One turn moves each row of this set onto another row. After a few examples, where does it send each row asked below?
j_162: [  9  -4   3 -23   2  19  -4  -9  -7   9  -1   5   9  -5 -24  12  19  -5
  -5 -15   4  -6  13   6   2  -7 -18   0 -14   3   6  -2   7  -6 -12]
j_518: [ 12 -11   7  -4  16  13 -14   2 -15  12   0   1  19   6  -6  -1  15   3
  -3  -3  -8   5  -8   3   4  -6 -10  -3 -13  -7   4  10  -6  -9  -5]
j_670: [ 10  -1   4 -24   2  21  -4 -11  -3  13  -1   5  14  -7 -14   7  17  -3
 -10 -18   1   3   8   9   7 -11 -16   2 -15   3   9  -3   2  -4 -13]
j_651: [ 12 -10   8   5  -7  13   7  -8   5   9   9  -1  17   6 -14  -2   8   2
   0 -31  11 -11  -2  -2   1  -8   9  -7 -14   2  13   1   3  -7  -8]
j_621: [ 10  -9   5  -8  14  16 -13   0 -17  12  -2   7  20   7  -6  -4  17  -1
   0  -6  -5   3  -3   4   2  -3  -4  -8 -13  -2   0  12  -9  -9  -3]
j_244: [ -9 -15  10  -2   1  21  -6   3  -6   8  -1  -3  18   2 -20  10  -1  -6
   5  -7  19   6  -1   0  -2  -7   0  -9 -18  -8  12   4   3  -9 -18]
j_232: [  7  -4   7 -23   4  17  -6 -16  -4  14   1   4  14  -6 -19  11  14  -2
 -11 -14  -2  -2   5   6   9  -9 -16  -3 -14   4   4  -3   7  -4 -16]
j_584: [  7 -10   8 -10   8  16  10  -1   4  -4   7   0  10  -2  -9  18  15   1
   3  -7  16   0   8   1  -6  -7   2  -6  -3  -6   2  -1   9   1 -28]
j_554: [  4 -13  15  -6  -2   4  -5   5   5  -5   0   5   9  -3 -17  -9  13 -13
   4  -3   5  -7   5  -8  -2 -18  10 -16  -7   3  15  -9  -3  -6 -12]
j_283: [ -3 -17  11  -8   4  15  -3  -1  -7   9   3  -4  15   4 -15  11  -4  -4
  -1  -6  22   3   3   1  -4 -10   8  -7 -25  -6  16   6   1  -7 -12]
j_114: [  8 -14  12 -10   2   4   3   3  -1  -5   1   4  13  -1 -18 -15  16  -8
   4  -2   7  -2   5  -5  -9 -16   6 -20 -13   7   9 -10  -3  -2 -11]
j_337: [  4 -13  19  -9   3   3   1   1   4  -6   5   8   8  -2 -21  -9  20 -10
  10  -3   8   0   2  -1  -7 -12   9 -16  -8   1  10  -9  -1  -1 -13]
j_318: [  4  10  16  -5   3   3   5  -6   5  -5 -10  -1   4  -1 -21   1  15  -6
  -6  -5   6   4  10   6  10 -21 -11 -15 -23   2   4   2  12  -8  -9]
j_477: [ 11   2  12  11   6   7   5   1   1  -5  -6  -1   3   6 -12  -5  20  12
  -3 -13  -3   3 -10   6  12 -14  -4  -4 -14  -9  11  13  -1  -8  -5]
j_227: [ -2 -11  10  -6   5  15   1   2 -12   4   0  -1  21   6 -16   7  -3  -4
   3  -5  21   8   4  -1  -7  -7  -2 -11 -25 -11  13   7   0  -8 -16]
j_71: [ 11  -5   1 -22   4  15  -9 -11  -5  14   0   4  14  -9 -15  10  19  -2
  -9 -11  -2  -3  10  12   7 -13 -18   0 -12   2   6   1   3  -7 -10]
j_432: [ 14   2  15  12  10   6   5   3  -2  -6  -3   1   2   5  -7  -5  15   5
  -6 -11  -4   0 -13   6  10 -15   2  -3 -11  -5  12  14   3  -9 -12]
j_835: [ 14   1   9   9   7   6   6   9  -4  -1  -5   2   3   6 -10  -6  18  10
  -3 -10   0  -4 -15   0   7 -14   4  -2 -14 -11  13   9   4  -9  -4]
j_42: [  8 -12   7  -7  13  16 -12   0 -17  12   4   7  15   7  -8  -1  11   1
  -3   0  -7  -1  -9   4   3  -3  -6  -7 -12   1   3  13  -7  -7  -5]
j_517: [  8   3  10  -6  -3   5   4  -6   2  -7 -10  -4   2  -4 -21   1  19  -4
  -7  -9   0   9  13   5  12 -21 -14 -13 -23   4   4   4   6  -5  -7]
j_92: [ 16  -1   8   9  12  10   5   2   0  -7  -7   3   5   6 -10  -7  19   9
  -5 -15  -4   1 -11   8  11 -15   3  -4 -13 -12  12  11  -1  -7 -12]
j_420: [  7  -5   5 -11   7  13  10   0   4  -1   3   6  12 -10  -7  14  13   1
   2 -11  12  -2   4   0  -9 -11   2  -3   5 -10   4  -3   5  -3 -25]
j_742: [  8   9  13  -5  -4   2   8   0   2 -10  -8  -2  -1  -3 -23   2  16  -9
  -2 -12   3   8   8  -2  10 -18  -9 -13 -20  -2   5  -1   9  -6  -7]
j_164: [ 13 -15   2  -5  16  17 -15   5 -20  14   1   1  18   3 -11   4  12  -2
  -4  -7  -5  -1  -5  -1   0  -3  -3  -4 -14  -2   2   7  -3  -8  -6]
j_424: [  7   8   8  -6   0   7   8  -3   5  -5 -12  -2   4   1 -21   0  15  -7
  -7  -6   6  11  12   7  10 -24  -9 -15 -21  -1   2   3   6  -6  -4]
j_992: [  9  -9   3   4 -10  11   3  -3   1   6  13  -4  17  10  -9  -3  12   6
  -4 -20  14 -10  -3  -5   2  -2   9 -10 -17   6  14   0   6  -6 -12]
j_54: [  4   0   3  -7   5  11   5  -1   3  -4   7   2  14  -2  -9  10  14   0
   1  -4  11  -2   9   0 -10  -6  -2  -2   1  -8   6  -8  12   1 -27]
j_689: [ 12 -11  13   1  -6   9   4  -6   6   8  14   0  18   8  -5  -5  11   0
   0 -22   9  -9  -2  -6  -3  -7  11  -5 -18   1  12  -1   8  -1  -6]

j_232 goes to j_42
j_92 goes to j_424
Where do these go?
j_227 goes to j_651
j_337 goes to j_584
j_517 goes to j_71
j_54 goes to j_244
j_164 goes to j_835

